In the rows, zero is written as 128.
D: rows in 3 groups, each row roughly a mix of its group's directions
D (108 x 10)
[[167 131  82 138 120 167 150  86 103 157]
 [166 157 192 139 173 120 130 139 111 132]
 [112 124 142 141  90  59 160 151 132 104]
 [107 132 153  93 110 171 114  77 149  92]
 [ 88 102 129  83  93 134 174 153 117 153]
 [141 168 105 139 159  79 133 174  94 129]
 [112 198 112 112 102 120  90 125 161 140]
 [152 109  86  72 115 108 136 176 142 117]
 [ 98 170 144  94  94 108 165 125 100  92]
 [130 166 138  96 109  81  72 132 154 129]
 [ 97 130 186 167 156 130  90 117 101 119]
 [138 151 114 133 124 151 179 147 175  78]
 [167 115 105 165 113 150 117 162 145 184]
 [148 145 143 151 107 100 129 194 163  99]
 [156 118  96  99 105 127  84 129 107  70]
 [146 106 152  86 139  97 102 147  75 158]
 [123 161 134 121 155 119 118 139  52  96]
 [165 103  93 160 125 193 149 121 127 119]
 [144 137 152 130 121 122 109 198 165  90]
 [121 141 119  96  87 139  53 134 145 122]
 [129 154 107  87  95  87 109 155 103  86]
 [ 59 126 153 110  98 147 113  90 144 141]
 [ 94 160 118  80  92  82 140 110 105 123]
 [176 149 135 127 162 113 137 134 192 103]
 [132 100  63 146  93 173 140 133 138 113]
 [177 137 121 105 159 176 121 147  97  91]
 [102 104 128 127  83 125 130 203 139 126]
 [116 104  86 122 126 201 110 112 101 132]
 [ 97 133 136 117 164 201 140 150 126 104]
 [125 164  99 123  92 126  74 159 101 159]
 [153 141 107 110 184 106  72 114 140 108]
 [107 158 163  95 161 171 113 116 109  87]
 [111 133 134 163 121 174  82 178 116 150]
 [ 82 108 167 135 162 110 171 151 138 160]
 [120 178 115 129 107  60 132 104 109 144]
 [ 96  91 131 131 166 129 193 147 130 103]
 [151 133 101 113 152 104 132 183  70 120]
 [175  86 165 133 156 138 145  89 124  98]
 [116  92 133 109  92 122 120 203 113 129]
 [115 146 121 114 101 157 180 186 131 153]
 [113 130 124 143  97 166 157 183 152  87]
 [167 136 150 114 141 154 131 167  92  72]
 [148 142 177 165 175 112 130  97 143 160]
 [ 76 143 170 139 127 124 143 105 138 186]
 [107 167 126 163 126 170 144 162 178 141]
 [ 79 106 121 132  95 111 106  77  92 146]
 [ 87 152 104 124  72 116 122 176 143 109]
 [167 117 151 120 155 174 122 154  81  97]
 [109 178 170 173 121 135 125 173 145 127]
 [140 125 131 148  70  90 158 131 175 105]
 [173 149  86 134  86 113 159 121 169 116]
 [ 74 182 101 125 131 132 166 122 157 116]
 [ 91  68 143 154 106 109 145 103 144 162]
 [105 140 165 158 144 157 157 113 151 187]
 [162 105 147 157 132 198 126 101 138 149]
 [128 151 112 160 152  86 146 134  64 150]
 [158 153 148 113 157 155 132  99  76  86]
 [158  86 171 141 131  79 101 146 100 112]
 [166  99 168 137 129  91 123  88  83 141]
 [124 188  83 149 142 129 158 166 117 145]
 [123 122 126 151 148  51 109 125 170 138]
 [144 138 106 146  91 192 110  84 119 135]
 [110 197 142 161 146 158 107 101 121 140]
 [122 192  78 134 131 159 118 122 161 117]
 [190 133  81 124 154 157 112 153 107 136]
 [139 151 136 147 141 171 135 108  56 145]
 [168 127 136 148 150 138  67  96 129  87]
 [200 141  71 135 125 119 126 121 127 114]
 [109  74 107  87 145  97 119 116 163 158]
 [167 146 123 151 165 158  96 183 140 143]
 [125 146 107  60 149 102 108 126 137  83]
 [135 133 149 153  92 189 152 131  80 119]
 [141 102 152 114 140 166  75 179 143 140]
 [135 138 108 142 119 118 152  77  58 125]
 [163 163 151 166 153  84 113 137 168 112]
 [ 66  87 138  93 128  99 133 150 139 101]
 [139 142 169 163 142 113 160  94 125 185]
 [110 144 151 125 107  76 164  80 124  94]
 [117 134 112 116  83  71 176 128 157 118]
 [ 83 132 167 142  87  85 160 135 151 115]
 [149 167 134 138 166  87 182 108 139 111]
 [ 96 141  86  95  96  76 126 100 143 145]
 [148 174 113 132 168 119  79  98 131 165]
 [182 129 125 152 104 176 130 147  89 101]
 [ 93 104  68 138  84 115 140 159 141 143]
 [ 59 108 180 127 147 137 116 116 127 151]
 [136 124 120 115  66 170 178 145 146 130]
 [129 139 125 152 113 143 177 132 168  65]
 [103  82 153 162 124 116 102 128 126 189]
 [142 187 126 138 121 119 123 140 195 106]
 [135 116 107 107 138 175 124 146 184 175]
 [147 131  83 100 108  96  96 153 104  80]
 [ 74 118 164 110 153 107 127 177 145 152]
 [114 148 143 110 106 115 103 204 110 151]
 [ 69 170 105 119 116 149 145 121 175 120]
 [110 130 170 166  86  82 146 142 133  94]
 [148 145 105 122 160 102 125 191  82 123]
 [ 88 159  91 123 104 191 111 139 135 127]
 [180 145 171 134 129 108  84 108 145 162]
 [161 169  81 149 130 170 145 113  96 109]
 [127  77 118  70 145 139 108 129  83 112]
 [133  94 138 166 155 176 160 116 166 153]
 [152 125 136 147 179 100  65 142 143 113]
 [182 154 137 115 174 165 121 145 103 101]
 [149  97 115 127 110 137 163 163 154  66]
 [108 106 161 108 164 105 122 191 157 133]
 [153 138 161 173 138 137  83 106 108  82]
 [ 97 144 105 100 178  88 134 149  98 159]]

which group is each row in? (one row of each group first)
[172  85 140 106 149 106 106 177 116 152]  R
[ 97  78 119 144 128 165 145 171  95 154]  W
[122 172 132 144 119 131 125  77 192 123]  V

[ 92 119 141 114 100  75 141  71 138 117]  W
[118 160 146 115 161 143  82  78 155 100]  V
[ 76 129 150  77 128 100 131 116 100  88]  V
[122 103  88 109 105 121  94 190 154 116]  W
[114 163 101 153 141 153 149  80 179 138]  R
[137  73 124  94 103 118 167 162 123  92]  R
[113  91 123 105 177 112  89 133 164 165]  V
[156 155 151 128 147  79 171 130 174 112]  R
[151  85  99 156 141 160 177 132  97 107]  W
[100 180 118 138 181 127 124 104 123 173]  V
[ 79 156 139 132  75  82 112 140 114 115]  R
